[[ 23  41  33  -3 -45  16]
 [ 32  68  39  23 -40  16]]
:
[[ 16  16]
 [-45 -40]
 [ -3  23]
 [ 33  39]
 [ 41  68]
 [ 23  32]]

[[ -5 -23 -14   8 -26  13 -14  -3  11]
 [ 25 -71  13  -6 -58  10 -64   9  26]
 [ 16 -59  18  -9 -54   8 -60   6  28]]
:
[[ 11  26  28]
 [ -3   9   6]
 [-14 -64 -60]
 [ 13  10   8]
 [-26 -58 -54]
 [  8  -6  -9]
 [-14  13  18]
 [-23 -71 -59]
 [ -5  25  16]]

[[  3  44 -14 -14  10 -32]
 [ 15  26 -20   5 -43  -3]
 [ 61 -10  26 -41   5  -6]
 [-19 -14 -40 -19  -3  15]
 [-33  37  33 -41  25 -43]
 [ -6  -9  22 -17 -14 -13]
 [-25  -5  -4 -20 -34   9]]
:
[[-32  -3  -6  15 -43 -13   9]
 [ 10 -43   5  -3  25 -14 -34]
 [-14   5 -41 -19 -41 -17 -20]
 [-14 -20  26 -40  33  22  -4]
 [ 44  26 -10 -14  37  -9  -5]
 [  3  15  61 -19 -33  -6 -25]]

[[-80 -47  39  20  47  24 -71 -17  52 -33]
 [ 39 -27  15 -15  17 -55  46  12   2  28]
 [-76 -43  37  24  52  20 -62 -26  46 -34]
 [ 33 -20  11 -18   7 -57  42  11   5  29]]
:
[[-33  28 -34  29]
 [ 52   2  46   5]
 [-17  12 -26  11]
 [-71  46 -62  42]
 [ 24 -55  20 -57]
 [ 47  17  52   7]
 [ 20 -15  24 -18]
 [ 39  15  37  11]
 [-47 -27 -43 -20]
 [-80  39 -76  33]]

[[ 4  3  8 21  1  5  0]
 [15  5 15 65  1 19  1]
 [ 0 -1  2  6  1  0  3]
 [ 0  3  2  6  1  0 -1]
 [ 0  9 21  6  4  0  0]
 [11  5 21  6  4  5  1]
 [ 7  5 21  6 20  0 -3]
 [19 11 34 65  1 23  3]
 [ 0 -1  2 21  1  0  3]
 [ 0  7  8  6 12  0  5]
 [15  9 28 36  1 14 -3]]
:
[[ 0  1  3 -1  0  1 -3  3  3  5 -3]
 [ 5 19  0  0  0  5  0 23  0  0 14]
 [ 1  1  1  1  4  4 20  1  1 12  1]
 [21 65  6  6  6  6  6 65 21  6 36]
 [ 8 15  2  2 21 21 21 34  2  8 28]
 [ 3  5 -1  3  9  5  5 11 -1  7  9]
 [ 4 15  0  0  0 11  7 19  0  0 15]]

[[  0   0   3  -6   4  -7]
 [  1  12  -4   0  -8  12]
 [ 22   2 -85  19  -6  72]
 [  8 -19   5  18  42 -20]
 [ -1  13   1   0  -8   7]
 [  0   2   3   4   0  -2]
 [  4  10  -2 -14   1   2]
 [ 22   5 -57 -11  -6  71]
 [-29 -19  53 -63  -9 -48]
 [  4  10   7 -33  -2  -7]]
:
[[ -7  12  72 -20   7  -2   2  71 -48  -7]
 [  4  -8  -6  42  -8   0   1  -6  -9  -2]
 [ -6   0  19  18   0   4 -14 -11 -63 -33]
 [  3  -4 -85   5   1   3  -2 -57  53   7]
 [  0  12   2 -19  13   2  10   5 -19  10]
 [  0   1  22   8  -1   0   4  22 -29   4]]

[[  0   3   3  -4   0  50   0   0]
 [ -2  -1   0   1   1   0   7  -1]
 [  0   3  -7  -1  -1  -4  31   0]
 [  1  -1   1  -3   0  -4  -3   1]
 [ -2   5   5  31   0  -1  -2   0]
 [ -1  24   7  -5   1  10   8  -2]
 [  2  -3   3   0  -1 -72  -5   2]
 [ -1  -1  35  -8   2   0  -3  -3]
 [  1  -4 -12  -6   0  -4  -2   1]]
:
[[  0  -1   0   1   0  -2   2  -3   1]
 [  0   7  31  -3  -2   8  -5  -3  -2]
 [ 50   0  -4  -4  -1  10 -72   0  -4]
 [  0   1  -1   0   0   1  -1   2   0]
 [ -4   1  -1  -3  31  -5   0  -8  -6]
 [  3   0  -7   1   5   7   3  35 -12]
 [  3  -1   3  -1   5  24  -3  -1  -4]
 [  0  -2   0   1  -2  -1   2  -1   1]]

[[-78  30]
 [ 15 -25]
 [ 42 -11]
 [ -4  -6]
 [  7  30]
 [-38   2]
 [  6   6]]
:
[[ 30 -25 -11  -6  30   2   6]
 [-78  15  42  -4   7 -38   6]]
